128 stands for zero in the data rows.
Here are some points:
[075,049,159,144,129,097,087,229,148,063,149,111,230,191,077,108,176,092,103,089,062,081,152,065]
[122,187,106,131,095,185,083,075,132,155,132,053,063,136,182,190,093,110,190,161,174,145,117,106]
[145,129,053,141,136,121,191,095,150,124,135,125,021,061,105,112,165,111,112,229,117,138,112,125]
[109,104,162,195,064,128,111,144,114,056,193,137,188,149,114,105,091,156,126,076,115,109,154,114]
[224,093,149,172,153,116,165,150,179,057,112,255,166,099,197,144,115,177,103,141,129,101,140,154]
[067,089,171,106,145,087,093,216,136,067,140,120,231,192,073,133,138,102,121,117,098,135,106,095]
[181,155,053,114,120,148,136,121,138,210,149,159,005,123,205,126,123,112,127,176,138,191,130,177]
[100,196,154,144,102,178,124,104,062,142,097,093,034,138,171,137,114,195,193,156,095,115,090,158]
[140,136,100,085,160,134,086,161,163,182,136,157,142,115,103,151,112,141,049,081,166,127,186,140]
[145,173,175,110,102,166,097,099,088,198,081,103,102,132,141,149,078,138,197,089,121,131,145,118]
[036,104,124,071,118,086,120,189,171,090,099,102,242,183,104,124,159,024,128,115,085,193,092,092]
[032,096,163,105,121,081,103,209,158,025,126,121,236,187,035,147,144,062,090,119,134,133,104,044]
[119,161,115,107,135,122,141,094,101,154,108,125,107,101,147,121,142,160,097,136,178,117,129,138]
[170,159,059,121,199,079,131,088,166,174,085,139,071,031,107,021,161,154,085,180,101,104,185,185]
[057,117,119,035,150,101,120,108,127,147,117,121,179,134,095,118,164,052,136,110,139,114,086,081]
[054,117,109,089,137,097,117,169,164,118,121,046,163,161,064,114,172,035,097,112,099,111,114,081]
[167,091,168,175,084,100,141,135,112,065,148,189,188,106,123,077,100,143,100,085,104,085,146,147]
[017,152,069,062,138,187,123,105,170,147,108,113,064,066,196,156,167,166,127,170,206,196,111,080]
[147,175,139,121,115,174,134,090,115,173,098,085,061,151,192,158,093,156,222,135,091,141,115,143]
[080,178,149,080,129,142,111,087,102,205,080,042,107,104,163,183,106,149,151,139,185,177,069,146]
[119,090,153,100,105,102,104,167,154,047,126,181,155,168,125,193,079,136,120,138,154,139,116,131]
[121,146,051,107,121,130,175,122,121,131,146,194,049,114,165,146,136,181,067,160,207,138,120,188]
[129,168,089,139,152,126,166,092,120,156,135,120,098,067,089,049,116,168,107,129,120,141,156,138]
[204,098,083,128,200,145,200,065,182,134,116,199,073,075,163,118,121,101,100,157,153,165,125,167]
[150,149,167,140,092,182,135,133,129,133,167,105,118,117,157,142,146,120,172,116,118,105,143,122]
[147,161,063,175,132,080,166,068,095,148,127,225,099,041,090,080,123,223,098,164,159,069,141,187]
[067,080,115,067,166,047,053,243,141,071,128,131,195,158,054,132,105,095,096,145,126,134,092,100]
[152,099,045,102,110,122,183,107,157,146,141,225,054,099,169,150,163,162,106,152,167,134,132,164]
[112,166,132,137,080,175,134,120,110,147,107,046,047,149,210,159,124,160,240,154,089,156,087,138]
[172,191,181,129,094,172,131,062,072,146,126,118,051,147,173,182,108,193,158,097,155,124,161,153]
[133,105,082,062,170,109,081,210,129,133,130,148,157,156,100,132,129,096,071,081,126,109,141,121]
[159,203,163,150,145,186,100,107,090,161,111,073,080,142,118,163,096,180,172,118,134,105,174,120]
[077,061,137,121,128,055,084,234,150,057,130,122,231,190,073,125,165,082,122,121,083,118,089,059]
[082,183,175,145,135,174,089,164,113,131,127,067,127,171,112,220,078,164,211,105,124,168,060,164]
Here are 24 more points, each followed by its number:
[124,090,153,182,094,149,097,173,133,093,135,164,223,180,196,177,114,164,208,108,152,114,132,118] 0
[127,098,115,105,121,116,141,132,118,138,152,089,124,141,113,102,176,032,103,107,080,126,145,103] 1
[162,098,134,137,153,173,145,106,177,134,179,177,160,174,131,144,164,067,139,075,107,121,167,042] 2
[080,122,183,120,084,049,120,189,106,069,125,160,196,185,094,148,140,136,094,156,083,149,059,168] 3
[089,205,154,143,077,170,137,115,065,166,096,045,047,137,195,141,104,161,192,143,092,182,088,179] 4
[132,167,028,142,112,095,167,042,114,166,170,176,038,061,121,076,122,168,121,197,176,152,117,174] 5
[163,160,131,080,124,166,060,093,095,157,094,049,072,145,126,160,138,142,179,110,096,098,145,088] 6
[174,079,070,074,135,149,110,148,165,104,159,189,093,128,132,128,143,100,113,120,125,099,170,090] 7
[103,158,183,191,069,153,128,109,098,101,142,178,097,147,132,179,118,213,167,106,091,129,127,133] 8
[184,110,192,162,060,168,078,105,109,108,151,128,191,169,149,163,052,109,211,079,155,079,146,150] 9
[207,130,098,123,189,159,181,064,117,207,080,182,072,109,145,082,153,162,103,106,141,121,163,118] 10
[054,089,158,136,120,116,138,136,149,074,113,069,205,127,060,121,163,085,138,129,115,143,114,085] 11
[135,184,164,155,064,187,134,092,059,185,110,032,047,168,189,143,108,120,196,130,085,187,144,149] 12
[092,166,068,160,143,094,187,075,099,169,102,100,059,071,075,079,164,131,106,188,107,119,128,147] 13
[166,157,068,127,203,088,126,090,085,199,134,119,047,066,118,044,160,192,055,167,117,063,155,157] 14
[094,121,164,165,114,101,109,179,124,082,129,119,161,121,074,152,141,127,094,133,111,127,134,110] 15
[210,169,139,144,128,163,150,074,106,185,101,104,039,143,181,147,118,156,155,118,125,108,105,145] 16
[121,129,110,161,115,142,207,082,134,096,145,156,120,065,103,079,124,155,133,123,107,140,150,134] 17
[172,133,207,189,066,155,073,139,106,087,145,113,192,164,152,161,023,123,194,066,159,075,141,178] 18
[094,119,109,156,137,107,167,093,105,100,124,100,106,072,104,066,194,122,095,165,108,082,154,109] 19
[213,080,130,167,170,157,197,095,200,087,121,206,177,065,174,106,126,142,119,124,166,111,146,132] 20
[145,178,073,133,142,097,172,074,119,189,115,176,059,040,123,056,111,193,081,184,129,150,139,230] 21
[205,145,096,134,199,093,155,077,133,183,133,135,072,063,132,043,143,172,080,177,132,114,173,192] 22
[093,218,163,156,111,161,103,129,080,136,102,083,105,135,171,193,093,188,187,132,148,157,095,152] 23
Which of these numbered points is nearest to each point below, ignoring the 2 directions in which the first points spread most? Its number follows each.
[053,097,169,109,124,080,110,220,129,062,149,105,250,199,071,132,140,068,091,108,105,161,102,126] > 4
[132,080,080,125,094,086,113,148,152,089,110,173,154,135,156,125,094,072,114,158,139,177,112,164] > 4
[171,185,092,118,187,080,165,047,120,209,102,158,053,037,109,033,121,186,069,179,121,130,170,244] > 21
[168,135,113,152,097,185,138,060,104,245,097,105,091,135,168,143,162,167,197,097,170,110,173,098] > 10
[194,134,215,181,062,159,067,147,092,100,144,100,186,167,135,161,004,116,209,065,155,079,128,188] > 18
[182,079,178,179,090,162,108,127,138,077,167,130,195,169,112,131,058,117,200,083,140,048,143,098] > 9
[121,148,070,109,103,113,179,106,132,120,133,229,027,082,166,129,130,192,070,185,158,149,131,222] > 3
[151,184,131,109,110,193,079,137,107,148,159,057,035,153,168,154,096,167,178,098,165,119,142,147] > 7
[064,091,117,092,112,051,059,213,140,080,125,151,217,149,069,121,135,093,107,139,115,164,083,131] > 21
[138,107,141,156,122,185,120,143,131,126,145,155,167,165,160,187,162,066,158,046,093,137,159,066] > 2
[135,133,047,119,138,136,180,063,140,205,120,115,052,058,134,094,171,101,106,147,136,141,132,083] > 1
[134,061,143,109,159,091,095,193,148,111,120,169,209,173,126,138,117,088,089,121,115,090,117,091] > 16
[083,082,162,121,177,101,091,204,136,053,114,134,215,159,092,148,133,173,079,124,151,079,125,107] > 23
[189,134,040,105,165,144,204,118,136,128,119,186,030,059,171,115,162,092,072,180,121,135,122,174] > 1
[206,168,092,103,179,123,146,079,122,242,142,145,051,085,173,060,155,147,077,176,153,143,157,171] > 22
[075,090,156,118,105,123,097,189,121,071,137,068,159,123,042,120,166,073,067,097,079,092,155,080] > 19
[255,156,117,159,171,125,163,094,092,172,098,159,054,143,163,128,123,149,122,102,125,094,174,173] > 16
[077,195,140,147,140,187,138,094,105,182,089,008,129,123,139,150,165,120,219,115,148,192,119,051] > 11
[141,196,079,175,138,113,146,067,087,162,153,147,068,060,113,057,128,182,060,148,140,085,166,178] > 21
[055,204,148,096,095,162,135,103,094,126,093,078,101,159,183,193,128,129,181,162,126,186,101,156] > 4
[192,186,071,149,106,175,115,129,136,158,141,091,030,149,238,171,148,175,172,166,169,190,144,176] > 7
[100,078,138,077,166,077,031,215,152,087,134,113,202,151,041,156,126,087,090,106,121,093,138,076] > 6
[152,109,200,157,079,161,065,148,126,085,143,109,188,175,133,144,022,150,201,073,177,078,134,144] > 18
[176,157,013,105,142,130,183,060,145,190,148,210,037,074,140,080,125,118,118,166,172,135,133,187] > 5
